Rotation paths and how fast each direction turns (deg/step)
Each turn is a multiple of 5 degrees from 10 to 175, or 0.
Each row of a path follows its step; steps can be skipped.
path 1
step 0: [-21   9 -24  13  15  -6   1 -17  42   7 -10 -16 -15  -4  -7   7  -6 -26
 -21  23  22   7 -18  -5 -27  -9  -8  -1 -19  -4  28   6   5  33  18 -13
   7 -43  -1 -21   7   9  -3 -25  -5  -6 -14   8  24  -9  15   5 -33   6
 -25   5]
step 1: [-14  -5  22   4  10   6  -5  22  18   5  20  -8   4  13 -15  24   9 -34
   6  11 -12  27  34  -1 -30 -43   0  28  -5 -31  -8 -11 -12  15  -2  -3
   1 -15  13 -17  20 -29 -13   9  -5  -8  -9  -4   1   3   0  23 -14 -11
 -41 -15]
step 4: [ 10  20   5 -19 -10   4   8  16  19  -7   9   6 -17 -10  -3  25  -7 -32
  16  -2 -27   9   0  -7 -35  -4 -21  11   0 -36   7   3 -24  41  10 -10
  -9 -14   2 -19  18 -26   4   2  23   8 -32   4  27  13  -3  14   6  -3
 -12 -39]
step 5: [ -2   1 -11 -18   3  -2   6   5   2 -26   0   1  -7  13 -41 -11  35  12
  16  16 -12  20  -5  19   1  -1 -41  23 -20  -8  42  -6  -1  25 -29  12
   4  -8  12  -9  18 -32 -18   3   2   8  -5 -31   8  -5 -14  11  13  13
 -26   7]
step 8: [ 10   3   1 -17  -2   2  -9 -20  19   5 -33   5  -8  16 -15  -6  38 -21
 -10  20 -10  26  12  11 -17 -17 -31  -6 -27   6  21  -4  -5  15  -9 -12
  41 -28   3  13  34 -42   4  20  -5 -10  -8  -7   8   9 -20  10  -2   0
 -10   1]
step 11: [ -3  20 -24   1   9  18  -1  18  11 -11  -9   4   9  15 -10   4  28 -19
 -24  10  10  15  20 -12 -41 -20  -4  -5 -43 -15  27 -11   5  23  22 -13
  17 -34  17   5  14 -23   7  -1  -7  15   4   7  11  12  17  10 -13  25
 -25 -14]
step 13: [ 17   4   0  34   2  -1   7 -31  29 -14  19 -20 -41 -10 -16 -14  25  16
   4  15 -16 -10 -16  25   6  -8 -13  13  -2 -26   2   4  10   4  31  30
  -9  -7 -14 -35  27   6 -20  11   2  -4   6  -5  11   7 -28   6 -17   5
 -24  -9]
step 14: [ 15  13  -5 -10 -11  36  -1  10  30 -28  12   4  -9 -30 -11  -9  -5  -8
  -9 -10 -10   8  -1 -12 -44 -12   0 -10 -16 -26  20 -29  -3  15  40  16
  14 -22 -21  22  26 -14   8   7  17   6  10  -5   6  16 -12  20  -6  21
 -10  -4]
[ -3  -3  -2   3   8   0   4   4   0   0   0  -7   0   0  -2 -12  -6  -3
   2  -2  -1  -3   3   1 -12   2   4  -4   9  -2   8  -1   3  -2   0  -4
   6  -2   3  13  -7  -4  -3   0   2   0   3   3   4   0   2   7  -6  -8
   2   3]  130
[  2   6   5  11  -2  -2   4   6  -4   2  -2   4  -1  13  -1   4   1   2
  -6   8   0 -12   5  -1 -10   0   1  -3   1  -2  -4  -4   4   3   6   0
  -6  -1   5  -4  -5  -3  -1   2  -1   4  -1  -2  -5  -9  -2  -5   0  -1
  -3  -4]  40
[ -1   2   5   1   0   5   1  -7  -1   2   0   5  -1   0   3   0   1   9
   5   1  -8  -2  -3   1  -2   4   3  -4  -6  -5   7  -5 -10  -8  -4 -10
   4  -8   5  -8  -6   1   3  -1  -4  -2  -6   8   1   7  -2  -8  -3  -5
   0   0]  85
[  3  -5  -1   9   2  -6  -9   2   2  -8  -4  -3   1   1  -5  -2  -1   3
  -3  -5   2   0  -1   5   0   8  -6   5   1   3  -2   5  -7  -3  -2 -11
  -5  -4  -2   5   9  -2  -1   0   0   5  -3   4  -3  -5  -5  -6  -9   6
  -4   2]  140
[ -4   3  -5  -4  10   0  -4  -3   3  -1  10  -1  -3  -6  -7  -4   1   4
  -4   1  -7 -12  -5  -2   6  -4   4  -6  -2  -6  -7  -1   4  -5   3   1
  -4  -2  -2   6  -4   0  -2  -2   7  -6   1   3  -4  -2  -3  -7   6   8
  -3   4]  100
[  3 -10   5  -4   0   5   1   3   1  -4   4  -3  -3   0   0   5   0   5
   4   3  -1  -4   5   6  -8   0  -4   4  -4   0   0   1   3  -1  -2   3
   2   3  -6   4  -3   9   4  -8   3  -3   3 -13 -10   6   1  -6  -6  -4
  -9   0]  90
[ -1   0  -2  -8  -6  -4  -1   3  -2 -12   0   5   4   0   5   4   7  -6
  -3   1  -3   1   8   1  -3  -5   9   5   1  -6   4   2  -7  -5  -5  -3
   2  -8   3   2  -2  -8   5   5   8  -2   8  -6  -5  -4  -3   1   0   5
   5   0]  110
[  8  -4  -2  -3   0  -5   2  -2   0   7   5   5  -2  -1   7   1 -13  -2
  -4  -6  -1   4  -3  -4  -6  -4  -6  -6  -6   0  -2   4   5   5   4  -7
   1 -13   4   1  -4  -1   3  -3   0   2   0  -4  -2   3   4   1  -2  11
   2  -3]  100
